(in the rows, 128 means zero)
One turn sends every row of this set to another row. A few are shown first. Where does it send the rows asked after them?
dos: [107 144 112 128 122 137 118 106  98 125 149 142]
vok: [124 158 162 148  96 110 179 119 104 117 132  94]
ranor: [160 142 113 130 116 114 160  96 118 143 149 115]
Mimo: [145 154 129 107 109 109 119 103 114 138 111 113]
zul: [121 141 152 119 115 150 153 145 114 124 148 120]
val: [125 167 144 156 111 100 139 107  97 144 183 101]
Vut: [120 154 133 144 113 112 143 110  73  92 136 124]
fad: [105 142 133 149 117 122 148 154 111 153 151 123]
buro: [113 187 151 120 105 120 118 102 114 116 159  90]
kot: [100 137 104 112 117 117 147 118 122 115 178 114]
zagut: [139 144 144 117 131 102 128 125  99 116 165  84]
tilu: [136 147 132 110  85  91 119 120 106 149 164 122]
zofa: [150 156 145 124  72 117 125 104 119 136 166 104]
Divez: [ 89 145 154 133 110 144 123 123 116 113 129 125]
daz: [124 130 149 133 109 105 131  86 119 118 128  72]
Munu: [109 141 111 170 105 103 156 142 121 120 134 119]
Denef: [122 162 100 149  98 117 115 127 117  99 157 113]
gimu: [144 162 140 150  71 133 158 107 127 131 147  95]
zum: [100 161 126 164  93 130 140 114 122  99 122 123]
ledu: [104 179 114 142 116 106 149  81  95 136 142  93]
lari: [141 158 131 149  96 127 162 152 108 128 134 120]
Duv: [124 130 112 128  85  79 126 137 119 118 138 114]
mot: [119 128 138 138 112  96 146 110  94 111 105  92]
Dobe: [121 141 125 147 100  80 140  89 119 155 130 127]
belun: [108 138 111 128 106 125 120 131 152 142 154 113]
Zazev: [108 145 158 132 100 123 159 124 138 163 134 102]
Gir: [127 144 145 131  98 131 144 136 112  92 115 118]
zire: [141 133 150 122  93 127 135  87 133 124 156  85]
vid: [ 93 147 146 135 113  80 134 101 123 111 167  94]
Gube: [122 157 135 151  84  98 137 145 142 126 140  85]
Gafus: [119 157 120 118  99 110 149  75 146 120 133 115]
mur: [ 79 141 124 157 119 132 146 122 130 124 153 121]
luzav: [124 146 107 111 105  75 141 119 102 128 165 115]
leb: [103 152 138 139 118 105 128  80 101 141 122  83]
povef: [108 161  99 118 121  97 160  96 104 132 166 108]
mapa: [108 133 154 124 127 129 168 100  94 132 133 126]
toduf: [112 149 150 134  81 116 113 129 116 163 155 113]
dab: [115 120 151 126 118 134 164 104 125 123 155  84]
dasa: [118 183  99 141  96 127 153  98  98 114 147 117]
likob: [ 91 163 139 134 118 124 124 104  79 146 131 112]

vid turns into Dobe
Gir turns into Divez
Where do these go?
povef turns into luzav
belun turns into Gube
dab turns into mot

One turn sends every row of this set to another row. A few are shown first. Where does it send the rows asked after them?
suma: [139 125  98 131  78 103 142 128 163  93 113 163 114 109 131 106  98 177
 136 144 116 125 139 128 129 131 151  84 115 100 113 107 182]
duz: [178 156 120  82 104  74 143 127 163  74 160 162 123 102 131 150 111 152
 138 129 125 135 111 114 128 141 145 110  93 138 118 106 140]
purab: [126 142 127 114  72  97 139 118 172 141 135 163 135  98 108 141 113 157
 117 158 148 118 123 111 114 137 117  75  91 103 123  97 132]
Saved: [157 137 100  84 124 139 175 145 140 144 129 174  96 134 110 119 125 115
 110 149 140 106 100 112 118 137 166 119  96 110 129  86 156]
bez: [137 147 111 116 107 102 142 170 144 130 124 166 111  72 172 137 131 114
 138 136 140 121 113 106 149 150 138 107  84 113 133 130 131]
lunam: [129 145 117 131 106 129 141 166 161 115 166 162 109 100 154 136 139 132
 135 131 150 137 110 106 128 157 146 104 117 125  85 134 142]
goza: [159 127  77  95 109 121 138 114 171 109 133 142 113 124 121 123 113 137
 150 121 157 123  95  79 125 123 169  90 104 129 123 101 163]
patu: [132 136 128  67 114 141 119 147 138  79 140 147 109  97 124 126 130 135
 116 127 128 102 116 128 113 143 171  98 118  75 127  94 124]
gozik: [166 134 109  81  99  93 135 120 156 123 137 142  96  88 130 157 101 142
 166 162 140 102 138  79 116 128 134 114 110  96 118 110 152]
san: [134 143 117  89  89 145 139 150 152  94 173 157 124 104 129 117 110 143
 136 153  97  92 105 119 153 129 166 107 126 132 111 109 150]
dotez: [129 124 144  96 129 123 120 167 146  73 139 125 111 104 141 117 120 137
 108 129 119 122 116 124 107 139 165  94 107  70 128 105 138]
mozak: [150 132  84 106  78 124 135 116 161 115 136 186 117 124 126 113  87 183
 149 153 125 118 115 125 127 138 143  98  99 118 120 121 165]
Gezit: [141 128 147 123 102 122 140 136 144 121 133 189 122  86 122  82 127 151
 156 140 105 118 149  91 102 124 116 122  73 108 124  91 133]
Far: [ 96 133 132  88 103 103 143 141 148  90 135 176 132 107  89 125 115 127
 142 120 146 127 133 115 126 116 143 115  86 127 144  80 129]
pakol: [140 129  94  97 113  82 134 138 160 124 130 147 102 112 133 125 154 118
 156 135 134 133 127 114 145  89 140 123  91  96  99 139 159]
ped: [155 155 114 138 143 128 147 141 121 117 114 171 125  96 113 122 121  82
 123 158 153 119 129 114 136 111 154  96  88 109 110 108 155]
roda: [147 111 114 115  82 127 131 138 177 135 149 145 153 141 131 126 138 122
 115 130 122 111  99 105 131 126 153 111 109 110 126  74 136]
pulez: [173 147 135  94 107  77 143 126 160  74 144 152 124 127 145 139  91 135
 121 130  99 144 113 115 105 132 146 109 115 106 104 102 154]
Deg: [154 182 142 109 128 132 148 133 126  93 150 154 123 139  91 108 118 152
 130 149 133 106 120 132 115 106 142 111  84  98 131 102 131]
Zub: [133 139 154 112  98 105 128 138 157 126 132 167 114  91 150  92 107 143
 172 150 128 123 143 107 110 133 117  84  62 120 120  97 119]
firi: [141 129 145 116 102 121 136 140 141 120 130 187 113  90 131  78 118 150
 163 137 109 113 153  92 105 132 116 110  74 111 133  89 133]
rila: [138 103 127 114 138 131 147 111 153 107 117 128 103  99 147  92  98 124
 135 163 120 138 141 105 114 127 156 100  96  83 131 111 165]
zaveb: [156 130 124 123 120 126 127 189 140 142 146 183 113  95 141 123 132  98
 120 152 128 119 130 113 104 133 147  81 103 102  95  76 140]
Gifiv: [174 136  80 115 102 117 118 148 177 136 145 166 131  95 141 113 106 157
 121 120 140 141 105 130 137 113 118 112 100 132 115  98 128]
firo: [142 133 152  81 113 109 124 121 151 102 121 146 101 132 172 162  97 130
 117 155 122 136 135 115 114 129 146 107  96 114 119  93 126]
neke: [156 150  94 144 146 112 149 139 141 122 129 158 133 108 108 103 125 100
 125 148 135 114 137 115 161 112 163 111  76  95 121 116 157]
gobat: [136 110 126 113 129 129 145 106 150  94 123 124 112  94 147  92  95 124
 127 166 123 133 139 108 104 127 145 101 102  80 127 110 168]
Kel: [137 135 113 100 122  84 124 109 155 130 132 182 117 122  92 151 130 143
 134 142 140 147  90 123 133 116 160 101  97 138 109 112 147]
vima: [170 132  90 111 121 132 168 131 147 126 133 149 110 123 130 131 125 134
 136 146 164 122 105  75  94 112 168  93 108 130 101 104 157]
Fopi: [137 133  92 113 111 113 124 147 168 109 184 157 101 121 160 147 133 152
 141 139 128 152 111 118 137 145 151 118 116 116 113 125 135]
lup: [120 129 125 101 122  87 125 116 127 108 137 193 132  89  92 128 135 150
 142 131 137 137  91 103 135  99 141 117 108 123 114 108 149]
zilat: [133 120 116 102 107  98 109 176 160 133 135 185 118 120 141 123 121  98
 119 140 128 114 126 113  97 137 157 105  80  93 108  81 112]
piza: [149 128 123 118 121 124 121 193 139 140 137 187 111 102 142 123 123 104
 118 152 134 121 127 120 103 139 140  85  90  97  96  79 129]
pulon: [141 146 116  97 114 146 142 140 146 106 121 135 107 109 131 103 103 167
 123 124 125 118 139 124 168 123 146  79  87  96 110 102 183]
Volo: [161 164 114  82 117 101 158 146 160 107 153 155 116 116 123 100 109 136
 114 155 112 124 106 135 131  82 122  97  90 136 100 134 137]
butu: [153 166 155 115 129 120 137 140 116  82 135 177 122 127  99 114 128 142
 138 136 112 100 125 106 110 112 135 129  89 102 141 117 127]
rova: [130 119 145  98 127 113 122 163 145  70 141 122 110 103 139 110 123 140
 111 144 113 119 115 122 103 138 157  85 108  76 121 108 150]
bavud: [154 155 114 140 133 132 138 145 126 120 117 173 118  96 118 126 124  77
 129 158 152 114 128 110 127 108 155  95 105 104 107 114 159]
buz: [156 157 157 118 125 115 134 143 126  86 125 175 125 120  96 109 135 143
 139 136 110  98 118 101 105 105 130 129  87 105 133 121 125]
bazi: [162 109 121 102 143 132 142 109 151 125 125 139 105  87 156 103 107 125
 156 171 109 121 142 102 141 138 145  96 100  94 131 124 148]
takoz: [177 108 112 120 120 111 118 146 166 129 145 179 124 104 126 102 110 159
 127 139 129 120 104 107 126 111  96 131 121 126 124  92 126]
sut: [160 122 113 112 138 112 141 167 152 133 145 163 130 135 127 112  86 153
 154 148 110 126 130 109 137 107 103 118  83 104 146 123 132]

zilat turns into Zub
dotez turns into piza
duz turns into Fopi
Where do these go?
gobat turns into bavud
pulon turns into Saved
gozik turns into pakol
lup turns into pulez

One turn sends every row of this set to another row. A few are shown first. Where does it send the rows asked after them?
zivig: [120 133 173  87 114 137 148 125 122 107 124 125 135 139 165 130 141 151
 110 127 124 126 110 121 115 128 139 167 113 129]
Gidap: [136 105 104 136 114 117 152 142 109 134 104  89 131 117 180 117 119 109
  93 109 134 162 125 119 114 105 117 126 123 124]
fik: [144  91 134 110 143 163 126 126 111 123 139 104 111 146 149 105 107 149
 165 103 141 147 113 116 117 102 104 123 149 147]
Lim: [154 146 143 137 149 118 135  99 145 103 146 126 135 157 140 144 131 148
 112 147 124 134 113  94 122  92  90 118 129 146]
Kol: [142 113 140 109 144 114 153 110 127 121 152 112 114 128 125 131 121 128
 149 172 139 123 108 128 125 144  84 124 154 133]
ripov: [121 105 121 143 139 119 132 113 135 114 138  95 153 106 174 111 113 127
 120 143 133 183 138  93 118 106 129 135 153 141]
tova: [128 137 152  94 122 174 168 106 114 116 129  80 125 124 133 111 147 133
 102 107  96 129  99 134 126 125 125 144 131 132]
suti: [131 102 145 157 111 140 162 107 150 101 145 105 131 130 152 117 116 158
 116 105 113 182 104  91 116 101 100 118 139 128]
Bok: [108  90 142 138 144 134 130 120 132 104 142 117 146 128 172 121 117 128
 126 138 132 176 155 107 116 107 126 143 153 138]
Potu: [141 120 152 112 160 121 136 123 138 116 140 102 125 145 157 148 153 138
 135 160 138 141 130 110  99 123  83 117 140 149]
zat: [140 144 156 124 111 129 180  95 131 138 143 120 129 124 164 131 153 162
 127 114 107 127 129 114 135 118 133 163 101 140]
gezak: [142 104  94 123  85 111 159 143 106 145 117 113 133 124 165 134 116 126
 104 114 122 133 141 138 120 100 116 130 123 117]
fiso: [135 140 111 134 134 124 114 113 101 131 135  80 134 123 137 121 120 132
 124 130  98 128 165 127 138  97 117  95 123 131]
lasa: [118 148 134 118 106 157 139 103 114 140 151 106 147 120 135 123 151 145
 118 134  98 118 147 142 145 104 141 159 128 146]
lisaz: [121 134 170  94 107 140 157 110 118 112 126 143 125 132 147 118 129 143
 112 119 127 116 100 127 134 133 139 166 119 128]
zas: [126 137 139  86 127 161 159 113 123 116 139  87 139 124 139 128 160 127
 102 100  95 124  90 130 116 116 132 147 116 143]
giti: [136 149 155 117 128 156 159  84 122 111 131 108 105 122 122 113 153 120
 103 123 122 119  91 125 135 140 109 117 134 153]
poba: [144 104 107 120 111 125 165 135 100 135 100 109 124 131 171 126 120 109
  92  94 124 138 137 128 116 104 118 121 121 122]
som: [133 157 134 125 119 136 134  90 121 138 154 109 144 123 135 124 149 151
 103 160 112 126 142 125 148  99 126 153 128 153]
luk: [106  97 141 154 104 121 133 104 124 115 146 134 153 122 131 114  97 118
 152 115 131 150 111 100 128 128 124 118 125 146]
mezu: [135 115  98 151  85 115 144 138 116 142 113 109 133 119 168 119 118 128
  92 107 133 155 124 120 123  92 113 123 122 125]
gitav: [135 128 158 110 111 128 187 103 125 144 143 107 120 114 163 127 151 156
 141 128 114 127 132 127 131 139 130 168 112 133]
revo: [125 111 131 151 105 138 140 111 150 112 133 112 135 115 153 103 126 147
 105 103 132 181  98  88 112 105 105 110 150 141]
lelen: [137 124 107 102 117 141 130 127 123 115 136  91 108 123 123 118 137 135
 101  94 104 126  96 135 116 107  94  82 136 123]
koper: [130 101  92 138  90 114 150 146 111 149 119 103 126 107 168 115 119 117
 104 118 140 152 126 136 123 113 112 130 135 121]
volis: [114  85 111 121 117 127 146 123 149 125 149 112 130  93 155 108 134 122
 126 117 143 170  97 110 106 129 109 125 166 144]
Sezi: [135 108  98 144 103 116 158 130 105 139 108 107 126 113 161 110 109 101
  97  96 134 148 112 123 129 112 118 122 122 125]
tani: [133 141 161  99 127 164 160  93 117 119 128  95 112 126 122 102 152 131
  92 122 118 130  85 123 127 134 108 129 132 144]
reres: [155 100 118 121 133 139 127 123 118 127 157  90 132 145 152 123  98 164
 174 120 126 147 113 108 120  84 108 131 132 143]
Zalin: [118 107 117 152 109 111 137  97 128 125 144 113 153  99 138 100  96 116
 139 124 133 160 106  93 134 125 127 120 137 146]
vulig: [142 102 162 128 146 114 146 111 132  98 138 142 129 164 130 136 116 144
 139 107 122 143 123  92 114 102  94 117 124 137]
Zema: [145 110 101 133  81 117 159 137 103 141 111 112 130 130 162 128 111 133
 100 113 118 135 142 133 126  96 113 125 122 114]
Gub: [128 129  99 122 135 117 117 113 101 136 145  87 133 113 133 124 121 118
 136 131 103 118 157 138 140 108 121 101 126 133]
gedev: [143 102 109 121 100 123 168 135  97 138  99 109 124 129 162 124 116 107
 101  92 123 133 127 128 115 115 116 116 116 122]
guli: [137 166 136 135 117 132 132  90 131 114 152 109 139 130 140 138 149 152
 102 163 112 123 130 122 144  97 124 141 126 152]
mopa: [115 144 145 114  90 150 136 114 109 142 145  87 155 120 133 126 148 149
 135 141  97 122 139 139 131 117 135 149 116 145]
Tado: [145  93 154 122 142 110 153 123 137 107 151 122 124 154 144 145 125 163
 152 138 121 154 144 105 109 101  89 130 138 126]
bul: [130 144 138 113 105 125 140 104 118 128 154  90 131 111 130 133 142 140
 136 183 123 116 121 140 136 139 118 139 133 144]
Vip: [136 118 105  92 134 146 131 134 126 113 137  85 105 121 139 123 144 135
  95 105 106 134 112 140 112 102  96  95 149 118]
vil: [130 134 145  82 143 150 150 110 128 119 140  93 131 126 142 128 173 124
  92 122 118 130  86 120 106 125 114 138 120 156]
Dalo: [156  99 108 122 141 145 135 110 118 130 162 109 120 139 144 112  93 154
 167 115 129 140 118 117 139  83 112 139 148 143]
Leve: [145  97 122 113 144 156 119 121 118 123 147 120 124 150 148 115 113 144
 157  89 138 138 104 106 116  87 109 123 137 159]
lon: [118  73 113 120 127 123 168 118 153 118 169 117 130 103 151 128 128 123
 140 115 127 162  97 120 113 127 109 138 153 136]
Nukir: [144  94 140 129 132 105 160 104 134 117 161 151 120 143 115 135 113 147
 158 117 123 133 124 112 132 110  92 126 138 133]
Gazur: [136  80 155 107 159 117 157 118 126 107 145 135 115 145 133 131 116 130
 155 126 133 140 133 117 115 126  96 130 149 130]
sisoz: [146 134 145 140 137 128 150  86 131 122 144 145 111 139 112 121 128 129
 131 131 136 117 107 110 139 125  84 105 143 151]
Dagu: [133 141 151  94 146 146 146 111 133 108 136  86 122 127 156 140 178 123
 102 136 122 131 101 123 103 131 113 127 125 159]
tubam: [126 145 143 114 101 127 134 101 112 146 154  87 148 114 126 125 144 148
 134 173 114 121 127 131 134 131 120 145 116 149]

suti turns into Bok
fiso turns into Vip
Nukir turns into vulig
Where do these go?
revo turns into ripov
Potu turns into Kol
koper turns into Sezi
reres turns into fik
gezak turns into gedev
tova turns into lasa
tubam turns into tani
giti turns into guli
gitav turns into lisaz

One turn sends every row of this set to another row. A few are shown first. Where does it send the rows asked after them?
tulat: [111  98 140 109 130 101  92 134 115 127 121 114 125 100 129 104 131 123
 163 110 158 128 136 145 162 131 152  84]
rok: [ 97  94 135 129  85 104 112 135 125 121  67 129 107 129 100 150 126  83
 151 118 133  91 114 112 131 152 132 141]
neti: [ 97  88 158 142 133 122  91 134  92 149  91 126 124  95 109 147 123  89
 173 113 127 121 128 150 153 141 154  96]
folig: [ 98  94 135 128  87 107 116 133 125 119  70 136 105 126 102 155 127  85
 152 119 131  93 112 107 132 153 137 141]
Zug: [125  98 144 105 134 116 101 125 112 119 129 129 119  90 133 121 126 127
 169 104 146 127 134 136 167 140 159  90]
zozul: [120  99 144 108 126 104  87 131 110 127 121 105 130 101 125 103 124 121
 165 105 158 121 140 151 162 136 145  92]
dima: [ 91  93 133 130  87 102 114 137 128 122  67 134 106 129 102 151 130  84
 150 122 134  95 112 108 131 149 136 136]
zin: [121 118 121 138  84 106 120 154 123 128  76 128 106 136 108 159 117  99
 137 144 161  98  98 107 117 146 130 144]
neso: [138 108 136 150 104 122 135 152 108 127 141  88 137 119 159 140 146 146
 127 145 140 132  90 116 147 114 128  99]
besuk: [136 107 142 153  99 132 132 151  99 130 140  82 139 134 152 129 137 141
 127 149 144 136 100 122 145 111 123 101]
medub: [120 118 120 138  85 108 122 154 124 127  77 132 104 134 109 161 119 101
 136 145 160 100  97 104 117 145 133 142]
mez: [114  98 140 107 134 107  99 131 116 123 125 126 121  95 132 113 132 126
 165 109 152 131 134 137 165 133 159  82]
Lunud: [127 119 123 137  84 111 120 151 120 126  78 129 106 133 107 163 114  99
 139 141 158  96  98 106 118 150 130 149]
Fiva: [153 109 148 150  95 141 130 144  91 127 143  77 141 131 149 134 127 139
 132 141 139 127 103 127 147 121 118 115]
Keko: [ 95  87 158 143 133 120  91 135  93 150  90 126 124  95 109 146 124  89
 173 114 128 121 128 150 153 140 153  94]
vam: [158 110 143 147 101 135 134 142 100 121 145  85 139 113 156 150 133 144
 134 134 131 123  94 119 149 127 124 115]
sadi: [124 118 122 137  83 108 118 153 122 128  76 126 106 135 107 159 115  99
 138 142 160  97  99 108 117 147 129 147]
nalal: [131 100 147 105 126 113  89 125 106 123 125 107 128  97 125 110 118 121
 169 100 152 118 141 150 164 143 144 100]
vesi: [144 108 145 152  95 134 127 149  94 131 140  75 141 134 149 128 131 138
 129 145 143 130 103 128 145 115 117 108]
fefe: [159 110 144 148  97 131 127 144  97 124 142  73 144 119 152 142 130 141
 133 134 136 119  96 128 147 126 116 118]
robig: [ 99  94 135 129  85 107 113 133 124 120  69 132 106 127 101 153 125  83
 153 117 131  91 113 110 132 154 134 143]
Monis: [ 98  87 158 142 133 122  90 134  92 149  90 125 124  95 109 146 123  89
 173 113 128 120 129 150 153 141 153  96]
gef: [ 93  94 134 130  85 102 112 136 126 122  67 130 108 130 101 149 128  83
 150 120 135  93 113 111 130 149 133 138]
detuk: [123 118 121 137  86 110 123 153 124 126  78 134 103 132 110 164 117 101
 138 144 158 100  96 102 119 147 134 144]
lagag: [138 109 137 152 100 118 128 154 106 130 137  75 143 124 154 132 144 143
 126 144 144 127  94 124 144 113 121 102]
lanem: [ 93  94 133 129  88 105 116 135 127 120  69 137 104 127 103 154 129  85
 151 120 132  95 111 106 132 150 138 137]
fupev: [148 108 139 148 105 131 138 147 106 122 145  93 136 113 159 149 141 147
 131 140 133 129  90 113 149 120 130 105]
buru: [ 95  88 158 143 133 120  90 135  93 150  89 125 124  96 109 145 124  89
 172 114 129 121 128 151 152 140 152  95]
bor: [126 118 123 137  85 112 122 151 122 125  79 133 104 132 109 165 115 100
 139 142 157  98  97 104 119 150 132 147]
roseb: [149 110 141 151  96 122 124 150 100 129 138  67 147 123 151 133 136 140
 128 138 143 121  97 130 145 119 114 111]
sevo: [139 107 142 152 102 136 138 149 100 128 143  92 134 129 155 136 138 143
 129 149 139 138  98 116 147 113 129 100]
femeg: [155 108 148 149  98 146 135 142  92 124 146  87 136 127 152 142 127 141
 134 141 134 130 101 120 149 123 123 114]
fusir: [ 96  87 158 143 132 121  90 134  92 150  90 125 124  95 109 145 123  88
 173 113 129 120 129 151 153 141 152  95]
tibe: [133  99 147 104 130 119  96 123 107 119 129 119 123  92 129 119 118 124
 171 100 146 121 137 143 167 145 152  99]
voz: [147 107 145 150 102 144 139 145  96 124 146  94 133 126 155 142 133 143
 133 145 134 135  98 115 149 119 129 106]
Lemav: [ 96  88 158 143 133 121  91 134  93 150  90 127 124  95 110 147 124  89
 173 114 128 121 128 149 153 141 154  95]

medub turns into zin
zozul turns into nalal
lagag turns into roseb
Where do these go?
rok turns into robig
Fiva turns into femeg

